In the rows, zero is written as 128.
which system made each run:
F, path 1 (9 x 20):
[[154  92 124 138 126 143 111 160 165 117 111 151 154 132 107 137 105 141
  122 134]
 [113 173 110 148  96 145 147 131 141 109 118 122 106 135 115 126 108 115
  151 118]
 [151  94 147 140 111 133 148 136 123 119 105  95 127 118 156 167 138 133
  125  90]
 [114 112 140 109 115 155 176 149 130 138 129 174 120 139 111 127 140 120
  148 141]
 [116 144 121 118 116 131 130 157 121 117 145  86 150 145 157 117 153  91
  141 113]
 [173  95 145  95 118 156 108 131 154 119 135 146 132 134 140 118 135 133
  111 125]
 [110 173 116  92 106 132 138 106 133 111 146 143  91 134 145 111 126 107
  143 144]
 [153 118 133 109 121 110 115 106 103 139 130  95 124 116 181 126 162 132
  114 100]
 [118 124 143  87 154 131 135 103 132 152 150 184 123 112 131 111 142 138
  120 155]]
C, path 2 (9 x 20):
[[ 85 150 134 141 124 158 152  88 109 147 142  92 139 142 146 105 124  88
  103 125]
 [147 104 100 107 120 117 111 146 152 117 112 147 149 104 167 176 105 115
  129 146]
 [117 148  98 127 119 141 135 142 132 168 126 157 145 139 111  63 156 149
  140 115]
 [139 150 161  94 156 108  85 109 134  90 170 114 104 121 134 123 131 118
  122 147]
 [149  77 118 136 100 110 152 100 109 138  89 125  98 150 133 120 127 160
  109 119]
 [ 78 164 113 144 144 128 141  92 116 154 128 105 154 105 166 137 119 108
  116 125]
 [167 103 109 127 137 115  82 161 143 141 122 154 164 100 128 153 115 140
  125 139]
 [104 152 132 131 145 123 131 122 134 141 134 161 110 142  75  70 142 162
  141 135]
 [140 129 158 130 145  82 104 115 105  90 149  75  91 133 123 144 131 124
  126 133]]
B, path 3 (9 x 20):
[[130 142  39 129  97  59 121 152  82 163 107 145 114 133 129 136 117 125
  159 160]
 [147 183 160 147 161 156  79  95 117 167 169 138 134  61 114 154 106 115
  112 136]
 [123 121 163  99 160  65 151 145 104 105 146 161  67 124  99 145 158 153
  172 150]
 [140 123 147 169 112 116 137  67  66 154 127  76  81 152 103 117 113 124
   94 122]
 [115  92 124 117 133 105 142 104 123 106 116 130 122 118 158 207  76  88
  109 180]
 [135 150  81 157  98 119 141 158  80 193 124 163 121 115  86 144 106 112
  156 156]
 [153 160 200 124 156 156 101 140 116 126 191 128 113  94  86 165 120  93
  135 148]
 [160  97 160  98 106  99 152 121  94 112 135 154  42 163  87 122 142 139
  146 151]
 [120 140 128 135  80 153 154  58  89 142 133  89  86 153 143 133  92  71
   95 146]]
R, path 4 (9 x 20):
[[ 97 136 125 181 116 151 164 119 105 153 109  75 156 122 140 155 112 101
  117 103]
 [163 101 130 130 127 158 109 170 159 132 125 176 160 102 109 170  96 118
  130 149]
 [135 188 101 141 102 121 116 157 129 131 132 143  99 141  81  76 141 147
  171 111]
 [173 110 184 121 103 138 126 125 109  91 143  75  85 143 135 146 143 113
  124 102]
 [ 95  94 129  92 113 146 194 119 111 154 128 185 115 152 128 120 137 107
  130 168]
 [ 83 182 107 152 126 155 136 150 116 159 143  92 183 113 153 133 131  76
  140 110]
 [192 105 145  95 141 143  62 181 158 123 157 155 167 108 125 136 141 125
  127 134]
 [118 170 114 102 125 102 108 112 123 122 156 143  87 171  93  30 155 149
  141 140]
 [131 109 152 111 116 112 129  80  92 106 142  47 111 148 188 142 137  87
   91 120]]
G, path 5 (9 x 20):
[[ 88  74 113 159 129  96 196 120 143 118  57 147 115 155 109 114 132 199
  135 110]
 [ 74 130 147 188 161 137 135 129 185  70 101  71 165 148 109 114 107 149
  116  93]
 [170 107 144 144 134 116 101 167 197  59  93 142 111 132  91 123 125 205
  147  96]
 [124 164 127 164  73 156 157 105 168  70  93 106  67 168  95  97  98 150
  140  92]
 [143  77 176 142 101 153 176 163 162  54  91  87 111 152 137 172 134 136
  147  79]
 [104  93 126 156  96 181 204 172 181 114  73 174 137 157  84 118 123 159
  156  98]
 [ 95 147 135 144 117 170 144 199 200  58 125  97 167 174 110  91 142 112
  161  89]
 [185  84 137  99  87 176 114 182 200  74 115 152 131 178 109  78 145 152
  136 102]
 [110 129  89  99  46 179 166 124 192  70  92 139 111 191 158  85 112 100
  134 126]]
V, path 6 (9 x 20):
[[110 137 145 145 153 127 106 106 167  79 122  74 151 121 158 133 118 133
  108 100]
 [147  91  91 117 122 124 111 148 181 117  95 166 157 133 139 118 118 164
  124 131]
 [ 99 179 117 123 128 146 127  87 166 109 122 120 126 120 166  89 135 144
  126  96]
 [145  80 137 101 144 116 112 137 168  92 112 121 154 123 177 145 145 149
  116 113]
 [100 130 118 128 141 153 142 106 175 137 108 164 149 133 126  73 135 168
  115 115]
 [ 96 133 132 129 164  96 115 110 164  82 113  89 150 115 176 136 133 148
  119 108]
 [158  96 114 117 144 123  93 129 179 124 107 165 152 117 135 103 135 184
  111 118]
 [ 85 171 130 113 149 132 135  92 180  91 121 140 120 115 152 100 134 158
  131 111]
 [150  87 141 115 149  97 113 133 160  96 103 112 141 118 168 132 159 181
  124  88]]
H, path 7 (9 x 20):
[[117  99 105 133 116 145 127 160 155 118 114 100 182 169 140  88 140 123
  116 111]
 [146 151 136 114 118 173  99 131 191  91 137 154 129 128 118 117  98 119
  125 135]
 [123 128 115  87  91 130 156 121 148 101 114 137 100 148 173 105 154 134
  145 111]
 [123 127 156 124 130 178 139  88 154 124 126 113 144 109 179 138 126 120
   98 100]
 [ 97  89 127  92 152 123 143 128 163 111 121 156 160 132 160 141 129 126
  120 154]
 [105 138 117 108 145 132 100 122 162 111 140 106 173 145 157  70 146 131
  109 122]
 [144 146 126 102 136 120  86 102 182  73 129 134 116 115 155 128 103 138
  117 134]
 [ 95 147  93 111 117 107 148  81 147 116  97 133 113 128 184 104 134 151
  126 113]
 [ 95 144 136 143 158 134 127 104 164 111 111 108 165  86 178 154 121 141
  117  99]]
V, path 8 (9 x 20):
[[158 145 141 143  95 187 112 161 149 116 136 100 146 137 119 115 126 104
  130  92]
 [116 114 106 122  88 158 148 163 157  95 117 119 149 173 133 126 110  82
  135 138]
 [131 118  89 145  74 157 133 114 128 141 104  84 154 159 160 104 118 106
  100 109]
 [122 114 101 120 112 168 120 110 152 138 121 125 178 125 175 142  88  84
   91 150]
 [100 136  71  95 114 129 123 120 124 166 131 133 176 135 191  94 146  99
  114 139]
 [118 115 134  83 149 128  94  82 122 141 165 109 159 140 177  92 140 100
   76 156]
 [ 90  90 108  87 157  95 137  73 117 150 130 156 139 146 158 101 127 129
   89 183]
 [ 97 129 122 125 176  81 123  47  94 171 132 125 125  98 162 117 136 157
   94 141]
 [124 120 146 100 199  78 101 100 117 158 152 174 131  72 137 148 138 162
  119 162]]
H, path 9 (9 x 20):
[[162 167 129 120 112 134  89  98 143 112 142 144  82 116 110 117  98 133
  124 140]
 [114 141 105 117  99 104 169 108  98 136 107 124  90 121 166 146 140 130
  144 116]
 [120 119 142 159 149 147 139 117 119 168 119 115 168  87 148 157 131 132
  110 102]
 [106 104 135 122 171 102 124 161 137 128 138 158 152 129  92 127 134 143
  140 158]
 [135 148 127 136 129 106  95 136 126 109 144  93 117 162  98  76 140 134
  130 121]
 [158 146 124 142  94 126 116  98 130 106 115 122  77 119 122 156  84 126
  125 133]
 [100 131  92 139 100 130 187 122 101 166  95 139 127 118 153 145 133 129
  142 115]
 [124 124 155 151 156 154 131 168 133 153 134 125 181  95 121 150 147 129
  138 101]
 [142  97 153 113 151 114 115 157 141 111 144 157 119 154  71  99 143 153
  138 149]]
B, path 10 (9 x 20):
[[139 115 143  94 161  52  97 100  41 165 172  82 113 122 162 125 179 117
  113 142]
 [ 97 106 121 116 178  74 114  34 107 157 132 163 107 122 121 115  89 151
   75 201]
 [ 87 188  77 148 146  30  98 108  73 134 142  89 107 116 124 150  98 104
  141 175]
 [184 128 138 143 169  73  70  90  80 173 136 141 105  50 125 195 103 157
  110 146]
 [ 84 168 154 164 172  73 166  89  96 129 129 160  45  99  66 167  99 151
  157 166]
 [156 113 165 181 129  71 134 122  31 142 132  49  77 120  97 205 114 106
  126 126]
 [153  66 157 154 131 124 161  87 107 136 105 169  78 113  84 220  47 117
  101 189]
 [114 173 118 177  81 122 173 163  68 141 136 121  73 136  58 194  73  56
  173 175]
 [226 101 195 126 100 174 115 155  73 154 173 135  86  99  87 217 102  69
  126 153]]
F, path 11 (9 x 20):
[[154 158 101 132  84 159 128 104 145 145 106 159 102 109 140 119 111 144
  132 110]
 [112 153 148 126 139 123 152 119 128 117 123 119 117  91 163 161 149 139
  146  96]
 [130  91 159 114 145 108 145 146 109 131 136 134 119 144 110 112 171 153
  138 122]
 [ 97 123 134 118 142 132 131 118 125 123 153 117 142 162 117 102 119  91
  110 161]
 [149 118  85 118 109 116  96 128 134 134 117 119 148 132 156 122 112 121
  114 139]
 [138 162 118 130 117 153 120 102 148 144 120 156 121  97 140 120 122 146
  127 112]
 [116 148 141 128 146  99 133 124 130 108 126 118 110 105 143 141 149 151
  147 108]
 [124  95 155 133 143 110 139 117 110 135 130 120 116 149 100 108 145 148
  118 129]
 [ 99 117 113 130 135 119 135 118 124 137 133 126 146 145 126 124 103  99
  112 165]]
C, path 12 (9 x 20):
[[153  99 153 131 100 226 144 116 181 126 116 169 146 115 124 167  70  98
   98 143]
 [ 72 153  84 100 116 107 172 188 160 107 107 151 146 140 161 101 184 149
  194  96]
 [185 135 175 105 121 181  55 137 144 105 184  74 148 152 128  83 141  92
   97 109]
 [127  97 127  90  94 142 184  72 178  82  81 185  63 137 161 131 113 166
  126 130]
 [ 87 148 100 132 127 117 133 128 106 144 120  43 184 130 213  94 188 122
  125  61]
 [178 101 144 112 146 191  65  92 200 127 132 169 175  85 153 145  77 127
   69 144]
 [ 77 137  83 115 148  73 152 129 171 112  82 173 123 139 132  58 176 223
  166  99]
 [152 152 176 152 170 116  38  86 126  99 172  22 142 133 133  91 133 127
   74  99]
 [151  75 125 159 119 126 156  56 169 111  45 171  83  98 133 184  65 197
   98 125]]
G, path 13 (9 x 20):
[[105  92  95 165 138 133 153 167 110 195 102 140 194 136 108 102 151 149
  128 112]
 [110 176 136 113 175 147  67 134 186 103 167 137 176 109 126 103 112 111
  120 147]
 [190 137 100  92  96  81  79 131 114 116 137 129  79 144 133  88 152 154
  143 126]
 [129 115 134 123  94 155 153  48 112 135 119 104  95 137 168 138  98  97
   84 137]
 [ 92  89 116 127 147  95 178 144 116 138  91 136 154  97 176 191 142 139
  142 123]
 [ 90 148 127 168 169 136 126 132 133 176 128 135 177 113 101  85 149 164
  123 104]
 [136 158 159 104 173  97  63 126 159  77 172 123 110 126 102 102 128 139
  131 149]
 [176 111 111 133  84  90 111  96  97 118 112 114  58 159 107 116 107 141
  117 141]
 [114 109 133 163 107 149 171  93 120 127  90  98 125 109 162 202  83 101
  106 121]]
R, path 14 (9 x 20):
[[174 107  99  89 114 133 109 168 129 163 125 182 163  76 177 189 128 110
  140 144]
 [115 207 134 132 165 110 102 151 120 153 169 156 116 101  78  79 168 163
  173 117]
 [171  78 177 128 136  85  99 146  94  85 147  45 108 177 114 120 156 125
  113 113]
 [108  73 127 103 115 149 174  55 104 172 125 173 109 164 124  96 105 115
   78 182]
 [ 63 196  70 156 121 122 132 117 111 153 129  95 166  99 168 166  82  61
  130 152]
 [215 118 121 116 143 118  56 179 135 160 136 167 166  54 145 177 140 153
  142 109]
 [128 165 151 128 163  76 103 127 119 115 161 152  65 148  36  52 155 187
  159 138]
 [139  74 149 151 102  91 150  88  65 107 114  22  86 188 138 133 129 105
   87 115]
 [101  77 121 116 119 172 188  69 112 190 112 196 139 109 146 177  75  90
   84 191]]

runs to name:
path 15 (2 x 20):
[[ 95 131 116 104 175  60 118 129 119 124 133 128 143 100 163 144 155 147
  144 138]
 [134 130 127 155 151 102  98  85 104 164 132 116 124 128 104  80 132 167
   98 127]]
 | G
path 16 (2 x 20):
[[ 69 161  85 142 117 132 159 116 138 135 117 148 128 157 103  86 106 121
  136 148]
 [163 138 127 140 102 147 103 141 138 114 118  77 148 103 175 171 120 107
  122  87]]
 | R
path 17 (2 x 20):
[[106 112 108  94  96 135 177 164 129 121 123 170 119 163 120 125 133  99
  159 158]
 [119 105 108 135 101 159 133 169 126 145 129  90 191 163 143 106 142  86
  116 115]]
 | G
path 18 (2 x 20):
[[174  70 126 149  96 101 103 136 150  65  94  83 102 183 103 120 101 150
  108 122]
 [ 86 191 106 174  90 163 173  69 135 135  90 104 107 112 154 129  98 129
  124  91]]
 | C
path 19 (2 x 20):
[[117 177 120 134 132 166 136 108 141 172 127 175 137  74 138 127 129 146
  137 110]
 [119 144 147  95 162 100 112 169 130 105 161 111 151 113 152 138 175 117
  158 117]]
 | V
path 20 (2 x 20):
[[ 66 124 115 154 171 119 145  53 131 161 107 133 160 103 153 142  89 136
   83 155]
 [ 99 133  93 155 164  51 108 184 103 135 126 114 166 113 111 162 130 128
  160 148]]
 | B
path 21 (2 x 20):
[[109 133 112  80 126 129 136  65 148 128 108 124 140 107 241 104 167 150
  105  92]
 [ 78  94 127  92 172  81 151  71 131 138 106 139 136 134 183  77 181 189
  105 113]]
 | G
path 22 (2 x 20):
[[131 134 108 148 129 109 117  73  89 187 121 113 120 125 132  74 150 169
  100 105]
 [105 164 147 144 168  98 119 123 118 115 150 123 115  85 116 192 100 104
  142 159]]
 | H
path 23 (2 x 20):
[[148 135 115  61 121 109  77  81 133 107 150 102 126 131 216  96 151 116
   96 128]
 [ 88 149  62  92 132  99 135  76 128 176 112 175 143 110 192  86 145 152
  117 141]]
 | B
path 24 (2 x 20):
[[109 189 118 171 123 133 122 184 115 135 138  67 164 120 127 117 159 111
  167  71]
 [195 111 201  92 147 176  93 140 157 121 172 178 116 112  93 116 144 142
  122 132]]
 | G
path 25 (2 x 20):
[[140 141 190 156 129 159 171 107 119 129 122 141  76  91 102 178 121 140
  143 102]
 [101  90 160 153 146 125 185 184 105 134 116 105 159 119 129 179 162 123
  158  98]]
 | C
path 26 (2 x 20):
[[ 51  90 155 138 181 130 193 116  98 173 127 119 183 121 149 141 158 118
  112 132]
 [107 107 106 167 166 143  93 165 158 145 124 120 228 121 112 128  97 116
  100 144]]
 | R
path 27 (2 x 20):
[[161 156 106 134 102  99 106 131  95 144 135 133  86 123 103 125 121 132
  147 138]
 [135 145 144 126 122 122 146 109  76 168 145 140  91 109 118 142 141 123
  136 134]]
 | C
path 28 (2 x 20):
[[182 150 141 116 105 136  89 108 162  74 119  93 105  93 190 168 115 132
  122  87]
 [ 87 109 104 107 126 130 186  62 144 152  86 189 115 113 167 122 125 166
  114 137]]
 | H
path 29 (2 x 20):
[[145  78 163 114 144 122 139 168 105 142 151 160 125 139  77 151 134 112
  138 170]
 [141 142 143 134 100 143 123 114 110 116 152 122  78 176  64  96  99  99
  121 161]]
 | B
path 30 (2 x 20):
[[136  95 184 130 123 206 176 130  79 198 154 136 156 108 127 169 136  71
  107 131]
 [ 76  90 116  79 142 119 177 191 149 114 131 188 165 145 132 154 138  92
  164 182]]
 | C
path 31 (2 x 20):
[[164 140 126 149 104 126 113 165 143 106 121 152  86 143  58 115 112 156
  158 127]
 [156 156 162 139  90 164 137 108 134  92 124  91  81 123 140 150 118 118
  131  90]]
 | B
path 32 (2 x 20):
[[149 106 107  64 102 136 112  83 112 150 151 153 121 145 171 108 117  89
   90 179]
 [ 95 185  77  78 117 117 116 106 107 169 163 166 131 126 159  93 131  82
  133 175]]
 | B
path 33 (2 x 20):
[[133  94 173  84 150 132 141 148 169  88 138 176 106 150 102  94 164 168
  146 128]
 [ 68 134 121 139 110 135 174 107 129 110 114  71 135 184 150  73 151 118
  121  98]]
 | R
path 34 (2 x 20):
[[115 152 147 118 149 139 134 165 178 100 143 205 108 129  57 110 122 152
  172 158]
 [141 131 163 132 114  89 129 161  93  77 148  58  78 181  95 101 171 125
  159 101]]
 | C
path 35 (2 x 20):
[[129 149 119 171 120 148 122 148 159 123 112 150 120 147  53  83 106 164
  141 117]
 [132 153 141 150  88 135 159 163 135  81 114 104  78 150  98 142 125 121
  174 101]]
 | H
path 36 (2 x 20):
[[140 157  73 147 114  82  69 168 143 100 122  89 139 169 101  64 136 152
  143 113]
 [173 133 132 110  89 149  95  84 175  65 123 125  76 145 131 125  75 118
  101 146]]
 | V
